The rows of Z fall into several groups, and each row is roughly a mix of its group's hidden directions.
Z, 122 rows:
[[ 26  32 -18 -17 -21   1  20 -20   1  12  54   2]
 [-38  19   6 -20  -9  12   4  40  15 -17 -42 -17]
 [ 30 -13 -22 -31   7 -10  12 -18 -20 -22  46  23]
 [ 30 -37 -18   3  24 -35   8 -22  26  -4 -31  -8]
 [  8  -3 -21  23 -19 -24  24  32  27 -36  31   9]
 [-12 -16 -28  24  28 -51 -22  19   2   4 -25  -1]
 [  0  -5   3 -15  13  23 -22 -14 -15  18 -67  -1]
 [ 31  -3 -19   1 -30 -59 -18 -16  -5   3  17  -7]
 [-12   3 -10  60 -23  13   6  14  42   1   8   5]
 [ -2   9   9  38  -9 -26   6  50  -2 -40  -7  -9]
 [-19  16 -22 -13  16 -38   0  48  -3  10 -34  -7]
 [ 23 -17 -12 -14  39  17  25  -4   7 -43 -21  26]
 [ -3 -18   2 -11 -49 -37 -22 -15   8   9 -32  23]
 [  5 -42  20  -1  55 -19  -5  -5   6   4 -30   9]
 [  2  26  27  14 -20 -18 -36  26 -35  24  19  15]
 [-54  -2   0 -28  -6  17 -21   4 -21   1  26 -32]
 [-31   3  10  12  11  50  44  -4  19 -17  10   7]
 [-15   8 -11 -30 -18  24  19 -37  27 -22 -37 -10]
 [-14  17 -39  31 -38 -13 -34  15 -16  18 -13   5]
 [-16 -15 -42 -26  -6 -33  10   1 -26 -41 -11   6]
 [-24  34  13  13 -16  22 -21   0 -52  11  22  10]
 [ -6  39   3  22  29  10 -16 -13  -7  38  24 -33]
 [-34  27 -31  21  -1  -2  -2  11 -23 -50  -6  15]
 [ 15  26  26  35  -8 -29   9  15  24 -38  24   1]
 [  7 -17   2 -47 -20  -5 -12  33 -40  26 -15  -4]
 [ -8  -6  -5   0 -14 -15  16  42 -30 -10  47 -30]
 [ 29 -48 -21  13   6   4  28 -15  19  20  31   5]
 [ -4  52  12  12 -41 -13 -15  -6   8  33  11  14]
 [ 25  33 -24  -5   7  -6  12   5 -22  17  57 -10]
 [ 18  -9 -55 -13   8  26  33 -14 -17 -16  21  -1]
 [-13 -22  -6   0  -3  -3 -26  38  22 -23  45  27]
 [-37 -15 -12  -6   4  30 -33  -7 -39  -2 -30  20]
 [  4 -16  36 -12  25  10  11  13 -44 -38 -22   9]
 [ 23   4   5 -18  13 -43 -18 -43  14  35  11  -6]
 [  2  26   5  -5  49  48   9  18  -7  -6  21 -16]
 [-32 -30   5  12  34  34  28  27  -3 -23   3  14]
 [-35  -5 -39  -5  12  18  -2  46  15  -4  31   2]
 [-41  11  24  -2   3  40  -7  -4 -26 -41  -4  10]
 [ -5 -37  40   3  48  12 -11 -21  -8   2 -21  12]
 [ 28  10  11  -8 -12  -8  29 -12  22  17  53 -29]
 [-18   5  36 -44  18   9  -9   7 -49  -6   2 -10]
 [  3   2 -32 -44  13  21 -12   9  -4  31 -34 -25]
 [-25  12 -10 -24  32  -6  33   4  -8 -47  25 -11]
 [  9 -28  11   8  39  21   5  44 -11   7 -35 -15]
 [-32  -6 -22   8  21  11 -13  -4 -30 -42 -26  30]
 [ -9 -11 -37  31  23 -17  24  -2   1  -9  -1 -51]
 [  0 -20  20 -23 -17 -26 -13 -48  27   5 -21  25]
 [ -7  26  -9   9 -29   6  42 -41   9  29 -16 -17]
 [  5  33 -22 -23  -1   8  11  14 -48 -42   4   4]
 [  7 -26  17  23  16  -2 -29  -7  42 -20 -23 -36]
 [ 39 -28   2  -8   7 -14 -16   8   4  19 -44  37]
 [ 34 -22  23 -31 -10  32   9 -16  10  35  13  23]
 [ 15   8 -47 -15  16 -17  12  11 -38  29  12 -26]
 [ 20  -5  35  26  15  21  23 -34   7  21 -26 -28]
 [-13  31 -10  27 -37 -26 -10 -14  21  32 -18 -23]
 [ 10   8  12  -2 -26 -24 -16  17  12  50  29 -32]
 [ 26 -19   7  11  22 -28  15 -16 -23  17  47 -26]
 [-14  34 -15 -17   7 -13 -41  25  -2 -46  11   2]
 [-25 -26  -4 -34  40 -24 -19   8 -31 -15  19   3]
 [ 36 -10 -36   4 -35 -19   3   6  42 -15 -16   8]
 [ -5 -48 -20  30 -10   5  20 -11  46  -6 -11   0]
 [-34 -20 -36   7  -9 -13 -51   7 -27   0 -10   7]
 [ -7 -53   4  43   1   8   9  14  14  21 -13 -28]
 [ -6 -49  -4 -41   0  22   3  -4  24  37   7   7]
 [ 18  23 -27  16  12 -31  15  16  -8  51 -23   0]
 [  7  -7   3   8  51  23  13  32 -37  25  12  -4]
 [ 43 -16  22 -17  17   1  22 -23  10  45  17  -7]
 [-11 -48 -17  19  17  13  32 -11  30 -14  23 -19]
 [-10  -9   3  26 -37  10  13 -13  -2 -48 -28  30]
 [ 37  -4 -29   5   2  25  27   8 -10  13  48  21]
 [ 28  26  13  19  -1   8  10 -41  25  16   0 -44]
 [ -4 -48 -49   2   8 -17 -22 -15  13  15 -22  -6]
 [ 31 -18  19  10 -19 -29  30 -43 -16 -15  14  15]
 [-27 -28  -7 -10  22  10 -39  -6 -44   2 -19  24]
 [  1  26 -34 -12 -32   8  15 -11  21  48  17 -14]
 [-40   2  38 -24  -1  39 -23   5 -31  -4   4  -2]
 [ -3 -19 -35  -2 -13   7  20 -23  54 -12  17  22]
 [-15 -27  10  -4 -13  54  17 -33 -23   3  14  19]
 [ -9 -22 -22  37  18  -2  33  16   7  -4  49 -13]
 [  5  21 -22  -6 -37 -15 -12   5 -18  21  54 -13]
 [-38  30  21 -25   0  42   9   5 -35  -6  11  -6]
 [ 25 -12 -59  23  18  15  24 -11  20   5   7 -13]
 [ 36 -28 -32  21  -4  -9  -6 -37   3  38   7   7]
 [ 39 -15   8 -37  -6 -16 -24 -35   5 -32 -18  -7]
 [ 36 -12  -5 -21 -14 -19  25 -25 -21 -16  41  22]
 [ 15  -6  -6 -37  18   7 -14 -13  14  61  16   0]
 [ -6  29 -18  32 -32  18 -15  14  -1  -6 -50  12]
 [  3   5  54 -32  26  13 -16  11 -30  16  -4  16]
 [ 11  27 -28  24  -6 -16  15 -21  15  21  18 -50]
 [ -5 -18   2  -2   6  34  22  33 -50 -30  -8  -6]
 [-13 -55   8   3 -18   1  26  29  22 -11  32   4]
 [ -4 -36 -19  -1  31 -22   6 -23  14 -44  29  -6]
 [  0   0  51  48  18 -22 -12   1  19 -18   8  -5]
 [ -3  26 -25  22  16  15   6 -50 -16   6  28 -27]
 [-29  -8  14 -23  14  47  26 -22   9 -32   2 -18]
 [  1  -1  36 -15  39  52  -1   8  -2 -23 -10  12]
 [ 19  14 -27 -14 -35 -25 -13  11 -23  42  23 -13]
 [  8  23 -17 -52  -1  -9 -31  19 -29 -19   6  23]
 [ -4   0 -11  49  14 -34  -2   9   8 -29  31 -29]
 [ 15 -10 -26 -31  24  25  21  22 -36   6  32 -14]
 [ 12   3 -29 -53   6  29  11  11   6   9  30  27]
 [  4 -16  18  -1  10 -22 -16   3  51  49  13  -2]
 [-14  -8  27   6  -6  20  13  10 -21  50 -31  30]
 [  3  53  -6 -13 -32  12  12 -10   4  25  37  16]
 [ 10 -38  26 -14 -12  38 -14 -25  21  31 -17 -10]
 [-46   4   7  12  15  16 -25  44   0   4 -35   9]
 [ 26  29 -15 -20  21   0 -42  15  -3  24  -1 -37]
 [ 20  16  39 -19  45  -9  -9  22 -37   1  -2  -3]
 [ 23  26 -28  40   7  -7  44 -19  11 -21   4  10]
 [-34  -3  45 -17 -37  23 -11   4 -13  10  18  23]
 [ 27 -22  29  17  34   3 -42  28  11   3  21  -8]
 [ -3 -51   0 -37  -4   1  19  29 -31   0  18 -16]
 [ 20 -29 -16  30  19 -25  15  -1 -20  37  -3 -35]
 [-36 -29   3  31 -19  19   8   8  21  24  33 -25]
 [ -3   6 -27 -21  13  -6  51  -2  32 -25  13 -30]
 [-30 -19 -14 -10 -29 -11 -10 -49  21  -1 -31 -13]
 [-12  19 -41  -7  11 -23  -6  11 -49  33  12   5]
 [ 25 -23 -13  28  -4 -28  25  28  33 -12  32   7]
 [-32  -8  42 -39  27  -9 -12 -17 -18  -3   5 -26]
 [ 12  13 -53  24 -33 -14  11   2  26 -28  -6   5]
 [-14 -21 -25  -1 -20   8 -31   3  -4 -48 -26  31]
 [  2   4  15  13 -42 -28   6  -8  -3  -4  38  46]]
One row of each group comes first, with its name. Which group is each row after those in?
[-25  17 -34   6 -46  -2  -1  36  -9 -22 -19 -14]	<16>
[-10  -4 -43 -22 -17 -18  15  10  34   2  13 -43]	<50>
[ 14 -30 -30   9  14 -14 -14  35   5  30  40 -14]	<46>

[ -3 -21  12 -39  36 -12  16 -18 -33 -28  12 -22]	<16>
[  2 -19  23  23  -3 -24  -5  22 -40  37  -7  33]	<46>
[-13  41 -20 -26 -19 -35 -25   6  35  -4 -14   2]	<16>
[-15 -25  24 -11 -33   6  21   9 -36 -30  31  14]	<16>
[ 30  -1  23   1  25  -5  31  -7  13 -50   4  28]	<50>
[-13 -14  -6  14 -47 -34   2   6  -5  39   1  33]	<46>
[ 15 -15  -3  20  39  14   2  33 -12  42  26 -18]	<46>
[  2   3  24 -34 -25  41 -10  -4  29  18   2  36]	<46>
[-21  -2 -53  -4   3 -11  14   6  36 -16  15 -34]	<16>
[ 30   8  32  19  22 -15 -32  14  -6 -24  41   5]	<46>
[ -5  -7  21   9  47  21 -25  29   5 -43   6  -4]	<46>
